128 stands for zero in the data rows.
Here are some points:
[153 118  98 147 119  96 119 119 144  96  96 108  98 137  86 149 156  94 143  89  79  96 131 156 169 179 170 180 176 158]
[119 141  92 143 128 150 161 174 175 179 182 179 179 181 175 132 131 147  92 119  92 112  78 118 105 111 132  91 150 149]
[100 117 112  81 119  85 115 151  75 106  93 107 167 167 100 102 133 119  95  75 118  74 120 143 168 174 180 174 163 135]
[130 104 144 149 103 138 163 176 178 182 179 180 182 182 175 150 106 106  78  97  99 131 116  74  89  90 148 102 150 106]
[170 173 182 160 160 155 151 153 142  73 165  99 153  76 111 121  92  95  88 115 134 103  96 125  80 130  79  86 149 153]
[134  97 114 122 101  93 135 100 150 157 104 111 125  75 112  77 164 151 157 169 172 177 177 153 146 137 144 100 108 111]
[147  73 103 111 138 116 111 125  90  76  90  79 106  73 110 116 158 155 154 158 154 166 153 137 120 100 153 113 147  93]
[107 100  99  78 145 106  90 112 157 158 116 124 157 138 119  95  74 128 107 139 149 166 166 176 170 161 160 144 110 156]
[131 139 131  88 129  86 144 122 161 114 151 163 116 112 140 162 142  83 128 100 119 109 152 167 172 182 182 176 178 178]
[ 77  90  87  90  75 144 143 100 110 102 148 114 110 160  84  78 150  80  90 142 144 161 169 178 164 164 166 168 142 146]
[166 181 172 175 153 156 156 153 152 144 105  92 139  74  91 112 166 163 156 114 145  94  95  99 144 104 111 150 125 107]
[116  84 142  78  74 103 117 150 100  75 119  73 103 156  87  91  94 152 130 127 130 153 167 172 161 153  89 137  77 147]
[122 134  93 151 116  78  94  93  87 126 118 100 102 100 182 181 183 178 162  96  87 115 102 112  75 114 124 110 173  99]
[172 167 179 183 175 172 163 162 149 163 147 110 106 136  94 115 115 128  93  80  75  92 112 130  88 143 163  88 116 144]
[102 129 115 117 115 119 137  92 101 112  74  90 113 157  96 103 132 100 133 157 175 178 174 150 134  91 103 103 147 129]
[137  82 136  98 147 163 172 178 182 182 181 182 178 178 173 133 128 111  83 111 114 115 110  84 108 135  78 121 153  84]
[ 75  90 151  77 112 134  81 131 121 160  81 123 158 173 181 182 182 182 172 148  93 126 128  87  90  78  73 112 113 113]
[181 178 175 178 178 169 165 160 154 131 100 125  85  97 118 130  98 133 116 116  82  73 103  86 116 131 147 125 139  96]
[147 133 133  83  89  97 128 137  84 101 117 147 119 134 108 163 169 176 175 178 169 139 109  79 129 137 134 105 120  90]
[112  87 144  85 114 112 130  83 100  74 152 141 104 120  80 140  76  75  81 120 124 141 160 181 177 159 156 138  91 134]
[172 171 176 171 163 163 160 156 159 103 150 134 153  98 120  87  99  78  86 141 102  82 137 122 144 144 129 150 119 142]
[144 120  83  97 137  78  96  94 130  89  97 158 145 142 162 175 175 182 181 181 156 134  92 138 111  99  83 119  88  88]
[103 110  93 104 125 100 109 127 113  81  81 172  86 153 166 125 116 101 100 136 178 182 175 169 152  92 109 109 115 112]
[164 153 163 160 161 164 159 159 125 127 103 167 108  99 103  94  91 148 128 106  83 110 118 119 103 125 146 115  84 163]
[ 95 123  74  99 151 109 140 132 139  84 137  93  95 159 126 111 108  76 147 140 161 160 157 150 141 121  74 119 171 137]
[139 159 156 173 179 182 181 177 171 172 171 160 115 143 150 137  96 129 111 113  80  93 125 110 126 133 139 131 158 115]
Here are 16 more points, each followed by its number:
[120 150 156 153 176 160 173 180 160 173 173 172 164 146 114  87 143 100  78 129  84 111  99 116  93 101  90 158 106  78] 0
[158 162 166 172 178 175 166 167 172 170 169 113 103 125 136 127  89  81  73  77  81  79 108 131 118 103 122  80  98  84] 1
[169 179 173 162 157 157 146 146  76 104 123 121 134 127 156 156  84  82 132  78 103  89 111 114  81  85 130 122 112 172] 2
[115 112 155 158 167 170 183 181 178 176 174 173 161 163 128  78  82 147 112  76 112 104  88  81 119  94 114 101 146 151] 3
[123  96 149 144  97 109  90  78 104 143 122  81 163 129 109 150 168 170 176 172 169 146 135  92  81  80 157 104  84 128] 4
[ 94 121 105 128 128 137 134  90  96 133 154 136 126  78 131  97 135 137 124 126 115 155 176 179 183 162 152 109 170 126] 5
[182 175 167 156 163 149 142 128 112 100 149  85 131  96  88 124  96 136 115  93 125  78 103  85  77 132  84 106 124 106] 6
[125 142 128 153 168 168 179 183 180 174 178 178 174 169 137  81 153 134 108 135 122  78  87 144 106 115 144  81 127  93] 7
[111 113 113 146 141  87 103 109 124 142 121  89 135 125 112  96  79 138 110 103  96 118 129 154 160 178 182 178 175 176] 8
[161 158 172 182 183 183 176 178 166 169 157 169 166  96 147 141 134 156 137 109  74  77  74 107 131 118  91 115 156 150] 9
[ 74  84 152 135  88 141  78  87 127  84  98  95  73 122 132 100 100 143 125  94 141 154 164 174 153 150 141 154 141 125] 10
[141  98 117 121 122  80 101  77  81 121 131 122 111 147 127  92 113  96 129  93 139 140 147 178 153 178 179 170 160 143] 11
[179 161 169 163 153 153 152 113 150 156 128 160 165  85 119 146 109 120  96 131  88  74 140 108  87 150  81  85 156 117] 12
[106  75  81  93 108 146 162 169 183 183 183 183 182 180 176 164 160  73 131  92 117 125 124  84  78  96 145 156 175  76] 13
[128 149  84 147 106 122 103 140 118 134 128  82  97 106 144 172 174 144 164 175 165 149 146  88  97  82 104  99  80 166] 14
[104 106 118 110 148 122 125 104 103  97 167 175 181 183 183 183 178 164 141  91 106 136  77 112 145 126 134  78  94 119] 15
Which three of these numbered points are nearest to each point below, looking only along the 6 directions in which the first points spread most? Their numbers follow each, nearest first.
[ 84  94 123 141  81 132 116 125  90  90 166 162 175 178 182 182 177 166 153 106  91 128  80 106  96 144 119 111 137 173] > 15 13 14
[ 82 109 115 124 133 111 112  96 119  87  91  77  89 150  74 108 122 122 140 137 147 150 153 147 136 105 101 152  95 116] > 10 5 14
[135 137 102  87 126 139 113 156  99 100 159 100 120 163 177 178 182 181 178 144 128 116  94 126  90 116  96 164 135 124] > 15 14 4
[152 145 108 152  76 131 145  80 123 130 135 163  82 155 115  93 147 131 117  73 137 120  75 113 159 175 178 182 181 179] > 8 11 5
[ 76 147  76 101 106 115 126  95 156 135 172 166  81  90  93 134 145 150 150 165 180 174 168 145 137 154 125 137 172 166] > 5 11 10
[ 93 122  73 132  85  93 147 147  96 131 127  86 128  89  81 168 151  78 119 121 129 137 156 172 180 168 169 163 153 100] > 11 5 8
[183 177 178 156 162 150 144 147  80 145 109  97 130 154  87 107  78 103  81  74 120 125  83 128  94 151 142  89 137 144] > 2 6 12
[156 103 126 138 122  96 107 138 106  79  80  98 115 109  78 139  95 119 113 107 126 156 183 182 160 156 131  77 121 133] > 10 5 11
[155 128 154  75 146  76 124 134  86 118  76  80 131 141 157  75 124 113  77 104 134 158 163 163 156 153 159  90 100 140] > 10 5 11
[178 174 159 159 152 160 154 155  77 125 158 130 100 101 165  81 105 117 136  83 127 123  97  90 150  77  85 147  79 163] > 6 12 2
[113 124 119 136  78  94 134  86 128 125 140 112 151  93 164 171 169 165 169 155 152 133 113 111 109  75  75 166 174  85] > 14 4 15
[165 170 178 181 182 172 177 166 166 153 133 122  96 150 124 155 163 122  98  87  76 124 106  78 117 141  99 133 107 160] > 12 9 1
[182 182 164 161 156 154 141 142 147 159 142 134  99  82 102 160 112 109 126 132 112  80 122  76  78 147 128 153  76 177] > 12 6 2
[ 87  96  86  91  92 147 136 119 134  80 145  83 125 116  98 119  73 144 109 128 133 164 166 173 175 171 165 159 141  87] > 10 11 5
[100 109 119  74  78 136  87 106  73 119  94 118  90 121  96 163 171 175 173 160 147 117  81  96 137 106 143  98  74 145] > 4 14 10
[125 107  84 119  81 117 108 152  78 150  79 102 133  95  89 166  97  87  94  79  73  93 126 141 156 160 181 183 182 181] > 8 11 10
[ 98  74  90 116 107  84  86 129 141  93  87 147 109 152 125 123 144 139 104 131  90 129 169 177 174 169 151 134 163 136] > 11 10 5
[ 91 103 111 148 154 173 178 169 176 177 177 175 178 175 163 106 106  90 115 100 100 114  81  82  96  84 120 131 125  73] > 7 3 0
[124 136  87 112 124  75 102 109 122  86 125  93  79 162 143 160 115 163 167 182 176 167 172 144 142 122  86  75 166  97] > 14 4 10
[166 169 180 179 169 179 169 165 169 164 109 155 109 149 109 122 123  93 134  82 105 100  74  81 122 134  82  74 134  96] > 12 1 9
[ 88 111 131 129 112  73  82  84 134  87 113 148  75 168 134 100 118 108 151 153 151 153 159 147 141 124 135  90  85 131] > 10 5 14
[ 81 138 109 106 150  91 118 158  98 141 136 106  74 118 125  89  74 106 120 117  89  95 115 156 163 177 173 172 126 169] > 8 11 10
[ 93 153 150 155 164 178 174 182 175 175 175 177 175 172  97 158  93  92 139 118  81  96  82  75  93 109 116  81 133 103] > 3 0 7
[176 182 166 166 165 158 148 157 105 134  95  75 138 170 151 117 120  79 123 125 109  90  93 120 104 115 150 103 157 150] > 2 12 6
[150  74 143 131  79 135  98  74 108 165 139 156  94 119 168  74 165 102 125 108  94 142 161 169 178 167 163 122 138  98] > 5 11 8
[103 154  95 123 103 134 156 168 173 178 182 182 183 182 178 166 127 115 135 137  98  97 100  97  74  87 126 140 130 109] > 13 7 15
